Named moves come first, each a turn or a mirror and shown by rows before and after it. Which of them, in which order, take the first row of each pair that follows to the second? Write the first one first, as in the answered first pair.
move Q_427:
[ 56   7 -30   9  20   9   8 -15   5] -> [ 39 -11 -19  -1  30  18 -28 -22 -18]
[  2   4 -12 -12  20 -22 -47  -7 -22] -> [ 23  28 -28   3   3 -34   8   2   9]
[ 25   7 -19   7  25  -6  -2 -26   4] -> [ 21   2 -15   5  28  -1 -17 -29  -2]
move Q_481:
[-31  -4  21 -18 -30   4  17  17 -11] -> [ -9 -14   5   0 -31   1  47   6   4]
[ -2 -14   6   1   8  10 -23 -14  -7] -> [ 10 -20  -4   9   9   9  -9 -19   0]
[ 15  12 -34 -22  11  -6  36 -48   0] -> [-24  27  -3 -50   7   1 -16 -20 -28]
move Q_308:
[ 15  22  -9  -9 -15  19 -13 -10  10] -> [ 23  29 -14  -4  -7  10  -8  -4  14]
[ -9 -66   8  24   0  19 -22 -14 -14] -> [ 20 -51  -4  43  20 -11 -20  15   5]
[ 17  25  -2   6 -28  40  22  30  28] -> [ 14  28  -4   2 -26  36  34  26  26]
[ -6 -32  -6  11   1  19 -36 -15   5] -> [ 16 -18 -16  27  21 -15 -25   7  20]
Pairs:
Each pair is 2 to 3 moves apart.
[-19   0  17 -29  -6 -29 -30 -16 -40] -> [ 17  26   1  -5   5 -65  -4  11 -11] | Q_308 then Q_308 then Q_427
[-22  31  27 -68 -21 -13  13  -7 -21] -> [ 13 -22  28 -22  -1   3 -74 -14 -21] | Q_481 then Q_427 then Q_308
[ -1  29  17 -25  21   5 -68  -5 -31] -> [ 49 -10 -22  11  48 -10 -19 -44 -12] | Q_481 then Q_427 then Q_308
[ -7  18 -20 -20 -10 -29  72   9 -30] -> [-43  11  15 -35 -35  11 -10  16 -57] | Q_481 then Q_308
[ 10  30 -10  -5 -17  -4  40  -6  14] -> [-15   5   9 -20 -31  32   0 -23  -9] | Q_308 then Q_427
[  2  60 -31 -51  25 -18  -1  -7  -4] -> [ -3  27 -16 -37 -14  37 -62 -25  -9] | Q_481 then Q_308 then Q_308
[-21 -11  15 -26  15  17 -49  -9 -32] -> [ 45 -12 -24  30  36 -20 -10   0  12] | Q_308 then Q_481
[ 13  12 -19 -12   5 -11  16  -5 -15] -> [ 17   5 -22  -7   0  -3  15 -10 -13] | Q_481 then Q_308 then Q_481
[-23  13 -11 -56   7  27  -9 -16 -14] -> [-12  34 -17 -54  -5  17  23  -2   6] | Q_427 then Q_481
[-15  -6  22  22 -23  11 -15  40   9] -> [  3  -8   8  32 -24   7  12  35  23] | Q_427 then Q_481
[-24 -18  -5 -12  10  -9  49 -13  -3] -> [ 17  -9  -5  31  24 -27   1  30  20] | Q_308 then Q_308 then Q_308
[  6  -4 -15   2  -2   7  26  -9  -2] -> [ 18  -6 -11  10  18  -8  -7   9  -4] | Q_427 then Q_308 then Q_308
[  6 -21  -9  20  -8  29 -13 -13   2] -> [15 14 -9 21 -9  0 -1 27 20] | Q_308 then Q_481 then Q_427
[ -3 -26  19  45  -4   1   8  54  27] -> [  1 -34  16  49   0   1  12  46  30] | Q_481 then Q_427 then Q_481
[  5  30  -7  24  11 -19  24  29  22] -> [  8   5 -14  25  44 -28  13  11   3] | Q_427 then Q_308 then Q_481
[ 42 -45  -6  34 -21  25   5 -30   7] -> [ 35  16   2  24 -50   6  37  17  31] | Q_481 then Q_427
[15  1  5  8 10 29 21 -9 -5] -> [ 8 21 10  2  0 26 26  7 -3] | Q_481 then Q_427
[ 18  45 -14  -1  10 -18 -19  19   3] -> [  4  37 -22 -22   6 -12  31 -16  -3] | Q_481 then Q_308
[ 22  16 -16   8  19  -1 -10 -13   5] -> [  3   7 -12  -8   7  15   0 -32  -5] | Q_308 then Q_308
[ 11   3  -8  14   0 -10  21   9  10] -> [-13   3  11  -3 -12  11 -18  13  -8] | Q_308 then Q_481 then Q_308
[ -3  15  -3  24 -41  14  34  -7  -5] -> [ 25   1  -5  51 -14   1 -17   8  -1] | Q_427 then Q_308 then Q_481
[ -3   5  12  -4 -38  36 -30  -4  22] -> [ 25  11 -14  11 -18   3  32  -8  43] | Q_481 then Q_308 then Q_308
[ -2  21   6 -23  41 -31 -37  16 -11] -> [  0  36  -9 -30  13 -28  44  -2   6] | Q_308 then Q_308 then Q_427
[-20 -18  28   2  -2  35 -45  -3 -21] -> [ 32 -29 -12  39  11  10  27 -25  12] | Q_481 then Q_308 then Q_308
[-21 -12  30   3 -63  23 -22  43  14] -> [-24  21  21 -17 -26 -28  33  60  16] | Q_308 then Q_308 then Q_481
[  9  -4 -13   3  55 -31  14  14   3] -> [-27 -15  -2 -31  38  -5  24 -18 -20] | Q_308 then Q_481
[ -6  -9   8  18  25  -9 -43  21 -15] -> [ 18 -24  -9  37  30 -12 -16   2  -2] | Q_481 then Q_427
[ 22 -35   2  -4  37  -7 -12 -26  -6] -> [ 21  29   5 -11   9 -27  30  20  23] | Q_427 then Q_481 then Q_427
[ 15  29 -11  -4   3 -28  27  12  24] -> [ 22  13 -18   5  11 -28  31  -3  24] | Q_481 then Q_427 then Q_481
[ 17   9 -15  -1   6   3  31 -16   6] -> [  9 -14  -7  -4  21  13   2 -27 -13] | Q_427 then Q_481
[-21   4  10 -10  16 -16   6   1 -14] -> [-16   0  15  -1   8  -6 -25  10 -12] | Q_308 then Q_308
[ 24  66 -15 -14  17 -12 -38   1  14] -> [ -6  32 -14 -44  25   8 -26 -47 -20] | Q_481 then Q_308 then Q_427
[-23  39  21 -19  -3  20 -58  26 -17] -> [ 43  36 -25  24  24 -26  21  19  26] | Q_308 then Q_481
[  0  19   5   0  -1  10 -13  28  -1] -> [-10 -12   3 -10  11  23  -9  -7 -18] | Q_481 then Q_308 then Q_427
[-24   0   7  -2 -32   4  45   5   6] -> [ -8  -8  15  24 -30  11 -28  30  11] | Q_308 then Q_308 then Q_427
[-51 -29  29 -27  67 -52   8  13 -32] -> [-62  27  41 -34  13 -45  31  50  -3] | Q_308 then Q_427 then Q_481
[ 42  29  -9  24 -24   5  -1  32  14] -> [ 54  -7 -21  36  -8  13 -11   0   3] | Q_427 then Q_481
[  0  45  -5 -16  22 -36   3  29  -7] -> [-10  12  -1 -20  39 -22 -35   9 -30] | Q_481 then Q_427
[-12  27   5  14 -25  -4 -18  27  14] -> [ -9  34  -2   8  -3 -23   1  31  13] | Q_427 then Q_308
[ -9 -62   0   2  15   7  28 -52   2] -> [-12 -61  19  10   5  24 -42 -30  -4] | Q_308 then Q_481
[  0  13  12   9 -34   9 -16  -8  16] -> [-11  33  16 -10 -19 -13  -2   8   7] | Q_308 then Q_308 then Q_481
[ -3  10 -31 -13  51 -12 -12   6  -2] -> [  2 -15 -40  -6  34  14   6 -33   1] | Q_308 then Q_308 then Q_481
[-17  53  26 -29  29 -49  19  43 -18] -> [ -4  66  22 -12 -37 -12  52  34  14] | Q_308 then Q_308 then Q_427
[  3 -30   5   7   5   8   7 -12  -2] -> [  7 -17  10  10  13  -3 -18  12  -1] | Q_481 then Q_308
[  3 -10   6 -13  14  53 -13 -50 -34] -> [ 23   6  -5  11 -20  63  14 -45  -2] | Q_427 then Q_308
[  0  39   6  28 -43  13 -49  24  34] -> [ 31  34 -20  44  16 -39 -21  27  40] | Q_481 then Q_427 then Q_308
[ -3 -20  -6 -29  34 -30 -36 -16 -20] -> [ -6 -24   2 -23 -29  22 -38 -36  -8] | Q_427 then Q_308 then Q_308
[  5 -19  -7  21 -10 -11  40  11   1] -> [  2 -41   1  25   5  -2  -1   1 -14] | Q_427 then Q_481 then Q_308
[ -4  15  -9  25  14 -26  51   0  14] -> [-39  36  16  -1  10 -25  13  28  -4] | Q_481 then Q_427
[  0  22 -10   6   3 -19  12   5   3] -> [  1   1 -11  10 -17  10  10 -22   3] | Q_308 then Q_308 then Q_481
[ -3  -8  15  35 -24 -11  19  52  34] -> [ 12 -32   3  48 -16  -9  25  33  35] | Q_481 then Q_427 then Q_481
[ 10 -45  16  31   9   0 -18  10   4] -> [-32 -11  36 -11   5  -5 -13  28 -18] | Q_427 then Q_308 then Q_481
[23 26 -3 -1 16 -6  4  2  9] -> [ -1  11   5 -24  13  10   0 -21 -15] | Q_308 then Q_427
[ 19   7 -11   5   6   8 -10 -11  -2] -> [  7  22  -1  -3  -1   5 -13   2  -6] | Q_481 then Q_427 then Q_481
[-18  23  24  -5  19 -10 -26   9  -6] -> [ 10  17   2  16  26 -23  26  -8  15] | Q_308 then Q_481
[ 18  -5  22  12  30 -10 -32  31 -13] -> [ 26 -17  18  17  34  -7 -30  23 -12] | Q_481 then Q_427 then Q_481
[-23  35   2 -24 -30   3  40   8  -9] -> [  4  -1 -21  -1 -18   6  60 -29  -1] | Q_427 then Q_481
[ 35  54 -10  16 -15 -45 -28  41  30] -> [ -4  31  -1 -26  40 -63 -43  22 -23] | Q_427 then Q_308 then Q_427
[ -3   2  18 -16 -37  -7  -9  33  14] -> [ -3  -4   3 -22 -36 -12  34  13  16] | Q_308 then Q_481 then Q_308
[-21 -15   4 -13  -2  -1  23  -9 -12] -> [ 11 -26  -3  26  -7   2  -3  -6   5] | Q_308 then Q_481 then Q_308
[-10 -36   8  12  21  10 -26  -2 -22] -> [  7 -37 -10  21   6   8  31 -22  -3] | Q_481 then Q_427 then Q_308
[  0  13  -4  12 -44  25 -16   9 -21] -> [ 10  13 -11  20 -47  19   3   7 -10] | Q_427 then Q_481
[-46 -32  42   2 -19  10 -29  40   0] -> [-31  -8  24   8 -41  -3  48  38  31] | Q_427 then Q_308
[ 20 -25  -8  37   4  -3   8   5  18] -> [-24   1   4 -11  21 -25  35  15  -8] | Q_481 then Q_308 then Q_308
[-18  12   3   3  -4  -8   1  30   2] -> [-27 -11   6  -6   8   1 -12   7 -17] | Q_308 then Q_481 then Q_427
[ 15 -14  -6 -14  14  14 -31 -30 -10] -> [ 31 -12 -14  -1  23   2 -25 -24   2] | Q_481 then Q_308
[  6  24 -13 -19  11 -17 -24  28 -16] -> [-10  20 -15 -38   7 -11  -1   7 -26] | Q_427 then Q_308 then Q_427
[ 48   6 -24  33  -3 -22  36  46  24] -> [-34  11  25 -26 -30  20 -31  51 -32] | Q_308 then Q_481 then Q_308
[  0  22 -23 -24  16 -12 -10  -6 -16] -> [ 16  35 -26 -11  -3  -8   4  -1   5] | Q_308 then Q_308 then Q_427
[ -2   6  -6   8 -23 -23  65  39  39] -> [-45  19  29 -21 -14 -15 -12  64   6] | Q_481 then Q_427 then Q_308
[-53  -8  49 -48 -20 -18  69   4 -18] -> [ -2  15  43   6 -68  -5  64  37  39] | Q_427 then Q_308 then Q_427
[ 34  19 -16  11  -8  19  -3  -2  40] -> [ -8  -7  -2 -24  -5  42 -11 -34   2] | Q_308 then Q_308 then Q_427
[-31  -6 -14 -34  30  -9  12 -26 -25] -> [-35   3 -11 -42  28  -7  11 -18 -28] | Q_481 then Q_427 then Q_481
[ 11 -33  17  29 -22  12 -48   7  -2] -> [ 25  -6  -6  26 -25 -20  45   5  26] | Q_427 then Q_308
[-19  14   6  -7  24 -10  -6  11  -1] -> [-27   8  10 -11  19   2 -12   4  -7] | Q_308 then Q_308
[ 29   3 -16  12  -5   7   2 -12  21] -> [ 19   0 -18  -3  20 -12  15 -17   6] | Q_427 then Q_308 then Q_308
[ -8  46  -9 -10  31 -36   1  46  10] -> [-35  34  -2 -35  41 -26   3  20 -18] | Q_427 then Q_308
[-16  31   2 -33  23  23 -14 -14 -25] -> [ 38  13 -28  15  24  15  11 -28  12] | Q_308 then Q_481
[-23  44  12 -27  40 -26   9  29  -6] -> [-25 -13   5 -20 -12  45  20 -49 -11] | Q_308 then Q_481 then Q_308
[ -8 -10  18  15 -24  11 -35  13  -4] -> [  7  10   1  19 -24  -9  30  16  19] | Q_427 then Q_308
[ 26   1 -25  24   1   5  44   5   9] -> [ 26  16 -25  23  12  -6  37  26  11] | Q_481 then Q_308 then Q_481
[ 20   4 -31  14  15   1  20 -23  29] -> [-32   7   1 -28   2  26 -23 -18  -5] | Q_308 then Q_481
[  9  39  -5 -26  23 -32  15  48  11] -> [-34  18   5 -61   7  -2  22   7 -22] | Q_308 then Q_427
[-21   3   5  -2  39 -11 -18  14 -22] -> [-33 -12   3 -15  24   8   4 -14 -30] | Q_481 then Q_308 then Q_481
[ 65  -4  -3  48 -19   0 -13  24  16] -> [ 13 -15  -6 -10 -33  18  68 -37 -14] | Q_308 then Q_308
[  5  27   7   7  -4   4 -43  25   7] -> [  7  34 -13  -3  -5  -9  36   2  16] | Q_427 then Q_481 then Q_308
[ 24   9 -12   3 -13  11 -27 -14   7] -> [  8   9 -11 -17 -17  15   3 -31  -2] | Q_308 then Q_308 then Q_308
[  7  32 -10   5  26 -42 -17  44  -3] -> [ 30  14 -25  24  29 -42   7  24  10] | Q_427 then Q_481
[ 22  48 -33 -12  28   9  10 -37   9] -> [ 27  47 -29   3   0  32  -7 -37  21] | Q_308 then Q_308 then Q_427
[-22   2 -13 -15  25   3 -40 -14 -25] -> [  2  24 -28  -2  37 -31   5   3   0] | Q_308 then Q_308 then Q_427
[-26 -14   3  -5 -28   4  53 -18 -15] -> [ 22 -25   0  51 -37  11  -8   9  13] | Q_308 then Q_481 then Q_308
[ 31  66 -24  -7 -35  12  27 -12  23] -> [ 31  14 -29  -3 -30  41  14 -62   5] | Q_308 then Q_427 then Q_481
[ 46 -38  -3  50   4 -12  17 -19   4] -> [ 44  -4  -2  45 -12 -23  41   9  20] | Q_427 then Q_481 then Q_427
[-10 -20  17  28 -45  14   9  13  24] -> [-11   8  17  21 -21 -21  16  45  30] | Q_308 then Q_481 then Q_308
[ 32 -32 -31  32   2  12 -25 -29   9] -> [-16  -3  -1 -13  15  -1 -68   8 -22] | Q_308 then Q_481
[19 43 -5 -2 -7  5 14  0 -4] -> [ 18  20 -10   0  -6  19  18 -29 -11] | Q_308 then Q_427 then Q_481
[  2 -42  -6   0 -23  36  -5 -29  -1] -> [ 17 -25   3  15 -11  18 -53  14   7] | Q_308 then Q_481
[ 24   0 -29  25  10 -23  16  30  53] -> [ -5 -29  -5  16 -31  37 -45   7  32] | Q_308 then Q_308 then Q_308
[ 12 -20   3 -14  38 -24  58  13  10] -> [  1 -41  21  -9  48  -5 -28  18 -15] | Q_427 then Q_308 then Q_308
[ 22 -53  -3  34  19 -14  13  10  23] -> [  8 -28   8  16  40 -37  12  39  14] | Q_481 then Q_308 then Q_481
[-56  33  38 -22 -21  12 -13  27 -11] -> [ 26  13 -12  46  -9 -12  49   8  43] | Q_308 then Q_481
[-52 -28   5 -33 -36 -27  -2  16 -10] -> [ -1 -50 -10  23 -46 -15 -32  15  21] | Q_481 then Q_308 then Q_308
[-40  -8  15 -29 -10   4  11  28 -10] -> [-17  -2  17  -1 -21   8 -15  47  11] | Q_427 then Q_308 then Q_308
[ 28  33   6  -2 -57  38   9 -14  28] -> [ 46  31   8  18 -14   8 -47  24  27] | Q_427 then Q_308
[  8  -2 -20 -15  14  15 -15 -35  -2] -> [ 14   9 -26 -11  25   0   1 -29   6] | Q_308 then Q_308 then Q_308
[ -9 -22  -6  -2 -23  48   7 -54  -4] -> [ 37  -3 -15  44 -25  29 -17 -14  30] | Q_308 then Q_427
[-25  -9  12 -13   4 -10  -3  21 -18] -> [-11 -12  -2  -4 -16  -1  37   5  -2] | Q_427 then Q_308 then Q_481
[-18  61  14 -21 -29  15 -48  39   3] -> [-11  45 -18 -32 -28   8  68 -21  11] | Q_308 then Q_481 then Q_308
[-17 -57   8  27 -29 -31  52  36  12] -> [ -9 -62  12  43 -37 -19  15  48  17] | Q_308 then Q_308 then Q_308
[ -8  57  -3   4 -19  14 -33  12  23] -> [-43  40   4 -33   0  16 -27 -17 -12] | Q_308 then Q_308 then Q_427
[ 17  54  -8  10 -24 -17  16  32  32] -> [  5  35   2   1  28 -35 -38  38   1] | Q_427 then Q_308
[-37  29  28 -11 -13   4  14  26 -14] -> [-27   2  19   0 -35  34  23 -11  -8] | Q_481 then Q_308 then Q_481
[-16   7  23 -11 -23   5  -7   4  -7] -> [  7  -8   9  10 -27  13  11 -18   7] | Q_481 then Q_308
[ -4 -35 -10   8 -11   1  47 -24   0] -> [ -1   5   7  14  17 -35 -13  47   4] | Q_481 then Q_308 then Q_308
[ 30   8   6   9   8  -7 -39   5   6] -> [ 26  21  -7  -7  12 -22  28  -8  10] | Q_427 then Q_308
[-46  -2  26  14 -37  19   9  34 -14] -> [-32   5  21  29 -36   9   6  51  -2] | Q_427 then Q_308
[-10  15  -4  -5 -12   3  30   5   5] -> [  1 -11 -14   3   0   9  26 -18   0] | Q_427 then Q_481
[ 17  15  -3 -18  14 -13  19 -11  12] -> [ 21  13  -1  -7 -15  11   5 -11  23] | Q_308 then Q_308 then Q_427
[ 11  -5  -2  17 -17   6  20  15  11] -> [ -6 -20   8   3 -21  25  -4   1  -8] | Q_308 then Q_308 then Q_427
[  3  35  -2 -13  -3  -6  42   8 -15] -> [-21  26  15 -26   2   6   2   6 -39] | Q_481 then Q_427
[ 14 -26  -1 -14  -9  18 -43 -19 -34] -> [ 13  12  -1 -28  27 -35 -21  20 -33] | Q_308 then Q_308 then Q_481
[-26   1  26  11 -20 -27  56  41  22] -> [-18 -66  18  25 -18  11  37 -21   8] | Q_427 then Q_481 then Q_308
[ 23  -8  -9  27  18  -9 -20  15   8] -> [  5   7 -13   1  15 -19  37   1   5] | Q_481 then Q_427 then Q_308
[ 38 -46 -33  25 -18 -14  23 -50   2] -> [ 38 -58 -24  31   0 -14 -30 -37  -8] | Q_427 then Q_308
[-13  14   4 -17  25 -31  -2  18 -18] -> [-24  -1  14 -20  -6   6 -26   3 -24] | Q_427 then Q_308 then Q_308
[ 10  -9 -19   9 -40  43   5 -35  10] -> [ 45   8 -31  38   3  -8  -9   6  28] | Q_308 then Q_427 then Q_308
[-27  23   2 -53  -2  19  22   7 -48] -> [-17   7   6 -35 -40  54  -1  -4 -34] | Q_427 then Q_481 then Q_308
[ -2 -26   0  -5  -6  15  15 -25   0] -> [ 23 -12   0  21   8  -7 -15  11  17] | Q_308 then Q_481 then Q_308
[ 20  29 -11   7  15  -5  13  13   9] -> [ -9  10   3 -12 -11  34   0 -16 -11] | Q_308 then Q_308
